[-10  16  14 -50 -26 -10] : Z_690
[  1   1 -11 -10  -3  -7] : Z_597
[ 34 -58  37  29  19  25] : Z_458
[  2 -20  20  24  17   1] : Z_302
[ 13 -10  32  14  16   5] : Z_360
[ 25 -31  12  30  19  22] : Z_540
[ -4  11 -19 -50 -25  -9] : Z_698
[ -3  10 -19  -4  -7   6] : Z_286
[ 21 -51  49  -4  -1  -8] : Z_235
where: [-8] -> Z_235, 5
tail: [ 11 -19] -> [-50 -25  -9]
tail: [-50 -25] -> [-9]
tail: [29 19] -> [25]
diff Z_458: [ 34 -58  37  29  19  24] -> 5, [25]
where: [5] -> Z_360, 5
diff Z_235: [ 21 -51  49  -4  -2  -8] -> 4, [-1]

[-21  -2  18  14 -29 -27  -4 -25 -16  16] = Z_799
[ 15  14 -17   0   5   9 -56   6  -9   9] = Z_919
[ 15  14 -16   0   5 -10  29  -8 -10   9] = Z_537
[-18 -29   8  19   3  -4 -13  -4   1  25] = Z_208
[-20 -22  23  22   8   9 -32  -1 -12  18] = Z_649
where: [-20] -> Z_649, 0
where: [-1] -> Z_649, 7
tail: [ 15  14 -16   0   5] -> [-10  29  -8 -10   9]
diff Z_919: [ 15  14 -17   1   5   9 -56   6  -9   9] -> 3, [0]

[27 29 38 52 26 30 28 32 37 36 59 34 29 28 34 46 28 28 39 33 47 25 38 37
 32 29 27 30 24 29 24] -> Z_51
[44 27 33 29 33 25 34 33 29 28 33 31 27 38 45 27 27 25 34 30 26 27 27 31
 29 31 26 44 22 31 28] -> Z_478
[30 40 40 23 28 26 29 25 29 25 31 38 37 28 38 31 31 25 46 29 27 26 32 28
 31 29 29 29 33 45 47] -> Z_147
[32 38 27 28 27 23 32 34 47 29 31 34 37 25 35 26 32 28 29 27 28 24 32 28
 29 34 23 28 27 33 29] -> Z_767
[27 27 28 36 28 37 29 25 37 31 26 25 27 35 29 29 29 27 28 25 31 35 37 31
 31 28 32 34 24 29 21] -> Z_564
[29 26 47 31 24 28 31 31 27 26 41 26 28 29 32 35 31 27 27 36 31 24 41 26
 28 27 30 33 22 33 24] -> Z_352
[31 35 27 40 26 34 32 26 35 27 30 35 27 26 30 32 26 27 26 26 31 31 34 29
 31 39 25 28 30 29 35] -> Z_224
[26 30 28 30 28 30 28 25 34 42 26 30 27 24 29 28 24 30 30 30 27 40 48 29
 32 30 34 30 52 26 27] -> Z_104
[29 40 28 22 46 26 31 25 26 27 34 26 40 29 34 33 27 26 40 44 36 24 24 28
 25 29 31 34 29 30 29] -> Z_769
[26 30 28 30 28 30 28 25 34 42 26 30 27 24 29 28 24 30 30 30 27 40 48 29
 32 30 34 30 52 26 28] -> Z_402
[29 30 30 23 30 24 39 27 32 27 30 39 28 41 33 27 22 46 28 28 30 25 32 42
 40 26 23 58 22 33 40] -> Z_868
diff Z_868: [29 30 30 23 30 24 39 27 32 27 30 39 28 41 33 28 22 46 28 28 30 25 32 42
 40 26 23 58 22 33 40] -> 15, [27]
tail: [30 40] -> [40 23 28 26 29 25 29 25 31 38 37 28 38 31 31 25 46 29 27 26 32 28 31 29
 29 29 33 45 47]
where: [59] -> Z_51, 10
asked: [30 40 40 23 28 26 29 25 29 25 31 38 37 28 38 31 31 25 46 29 27 26 32 28
 31 29 29 29 33 45 47] -> Z_147
diff Z_478: [44 27 33 29 33 25 34 33 29 28 33 31 27 38 45 27 27 25 34 30 26 26 27 31
 29 31 26 44 22 31 28] -> 21, [27]
asked: [27 27 28 36 28 37 29 25 37 31 26 25 27 35 29 29 29 27 28 25 31 35 37 31
 31 28 32 34 24 29 21] -> Z_564

[-29  -6 -23  -2 -10 -40  11  11  15   7  11 -58 -11 -20] = Z_150
[-40  35 -30  23   7 -17 -35  26  27  26  10 -36 -33 -13] = Z_322
[ 43  22  42 -26  35 -43   7  27  25  28  18   7  18  17] = Z_196
[-21  17 -14 -10   5 -16  11  20  18  18  20 -27  -3 -26] = Z_955
[-32   1 -33  18 -16  24  31 -10 -22  -6   0 -35  -4 -26] = Z_486
[ 43  22  42 -36  35 -43   7  27  25  28  18   7  18  17] = Z_380
[-32   1 -33  18 -16  -5  31 -10 -22  -6   0 -35  -4 -26] = Z_918
where: [-3] -> Z_955, 12
where: [-23] -> Z_150, 2
asked: [-32   1 -33  18 -16  24  31 -10 -22  -6   0 -35  -4 -26] -> Z_486

[  4   2   3   2  16   9  19   5 -12  13 -13  12   4   7   0   4  -9   5
   1  -9 -13  10  12  13  13  -4  11   5  14  12  -9   0] -> Z_592
[ 17  18  17  18   7  -1  -7  16 -32  -5 -33  -2  17 -26  19  16 -38  17
  18 -38 -33 -49  -3 -49  -1 -30  -2  16  -5  -2 -31 -23] -> Z_753
[  6   9   8   9 -16 -24 -33   6  13 -27  14 -26   2   4   9   7   6   4
   9   6  14 -16 -24 -20 -15  14 -25   6 -28 -26  14  -5] -> Z_546
[ 28  27  27  26  30  20  16  28 -53  17 -54  20  25 -29  26  28 -57  29
  26 -57 -54 -55  19 -53  22 -47  19  28  18  20 -51 -24] -> Z_312
[-50 -50 -50 -51 -30   1  -2 -50  15   3  13  -2 -53  17 -52 -50  16 -50
 -51  16  13  19   4  19  -7  15   1 -50   1  -2  16  25] -> Z_405
[-39 -37 -38 -37 -49 -34 -31 -39  49 -31  49 -34 -38  19 -37 -38  50 -41
 -37  50  49  43 -32  41 -39  43 -33 -39 -32 -34  48  13] -> Z_944
[-37 -36 -36 -36 -49 -33 -27 -37  46 -29  46 -33 -37  12 -36 -36  48 -39
 -36  48  46  46 -31  44 -40  37 -32 -37 -30 -33  43   8] -> Z_443
[-30 -31 -31 -31 -16   2  -2 -31   0   2   0   0 -31  -2 -31 -31   1 -30
 -31   1   0   1   2   0  -5  -3   1 -31   0   0  -1   8] -> Z_708
[ 2  2  2  2 10 -1  2  3 16  1 16 -1  0 22  1  3 18  3  2 17 16 24  1 25
  7 20 -1  3  1 -1 17 11] -> Z_165
[ -7  -7  -8  -8  16  37  28  -8 -25  34 -26  35  -3   3  -5  -8 -26  -6
  -7 -26 -26 -28  35 -27  31 -21  36  -8  33  35 -24  20] -> Z_687
[ 23  24   3   2  16   9  18  23 -20 -23 -20 -21  18 -28  23  23 -27  22
  24 -27 -20 -37 -22 -39 -16 -20 -21  23 -23 -21 -20 -35] -> Z_639
[ 46  47  46  47  14 -15 -21  45 -30 -20 -29 -15  42 -26  47  45 -38  44
  47 -39 -29 -54 -17 -56  -2 -27 -16  45 -19 -15 -29 -35] -> Z_392
tail: [-53  22] -> [-47  19  28  18  20 -51 -24]
tail: [-41 -37] -> [ 50  49  43 -32  41 -39  43 -33 -39 -32 -34  48  13]
diff Z_405: [-50 -50 -50 -51 -30   1  -2 -50  15   3  13  -2 -53  17 -51 -50  16 -50
 -51  16  13  19   4  19  -7  15   1 -50   1  -2  16  25] -> 14, [-52]
asked: [ 46  47  46  47  14 -15 -21  45 -30 -20 -29 -15  42 -26  47  45 -38  44
  47 -39 -29 -54 -17 -56  -2 -27 -16  45 -19 -15 -29 -35] -> Z_392
asked: [  4   2   3   2  16   9  19   5 -12  13 -13  12   4   7   0   4  -9   5
   1  -9 -13  10  12  13  13  -4  11   5  14  12  -9   0] -> Z_592
tail: [ 3  2 16  9 19] -> [  5 -12  13 -13  12   4   7   0   4  -9   5   1  -9 -13  10  12  13  13
  -4  11   5  14  12  -9   0]

[-12   1 -10 -26  26  23 -38  -1 -11  14  13 -26   8  17  49  19 -35 -22
 -33  -4 -17 -20   5  -4 -10   0   8 -20 -26 -21  -6] = Z_24
[ -9  -8  21  -2 -23  -7  24 -15  -9 -20   9  16  -8 -19 -53 -21  28 -11
   4  -7  -9  18  18  23   3  10 -24  22   9  16 -11] = Z_813
[-14 -12   8 -17  46  14  11  29 -10  -6  10  12  -2   8 -26  15   9  12
  29   1  26  13 -13   9  31   2 -13  11  -9  21   1] = Z_21
[ 22  36 -18   8 -28  21 -18 -17   9  13 -30 -10  11   4  25  20 -25  10
 -12  23  -2 -46 -13  -9 -12  12  23 -21   6 -44  13] = Z_64
[ 23  37 -19   7 -28  19 -17 -17   9  11 -30 -10  10   3  25  20 -24  10
 -12  23  -2 -46 -13  -9 -12  11  23 -21   8 -44  13] = Z_4
[-11  -8  21  -6 -17  -4  26 -14  -6 -20   6  15  -8 -16 -56 -18  26  -9
   7  -5  -6  19  16  23   4  10 -23  23   8  19 -12] = Z_552
[ -9  -8  21  -2 -23  -7  24 -15  -9 -20   9  16  -8 -19 -53 -21  28 -11
   4  -7  -9  18  -7  19  23   1  -9  17  -9  31 -11] = Z_589
[-12 -15  18 -18  26  11  32  10  -4 -16   3  12   0   7 -50 -11  19   2
  12   1   6   9   0  21  12   1 -12  23  -4  36 -15] = Z_335
[  6 -13  22  13 -35 -16  19 -13 -18 -15  24  26   3 -24 -35 -26  39 -14
  -2 -12 -13  12  23  19   6   6 -24  26  10  15 -12] = Z_987
tail: [  6 -24  26] -> [ 10  15 -12]
asked: [ -9  -8  21  -2 -23  -7  24 -15  -9 -20   9  16  -8 -19 -53 -21  28 -11
   4  -7  -9  18  18  23   3  10 -24  22   9  16 -11] -> Z_813

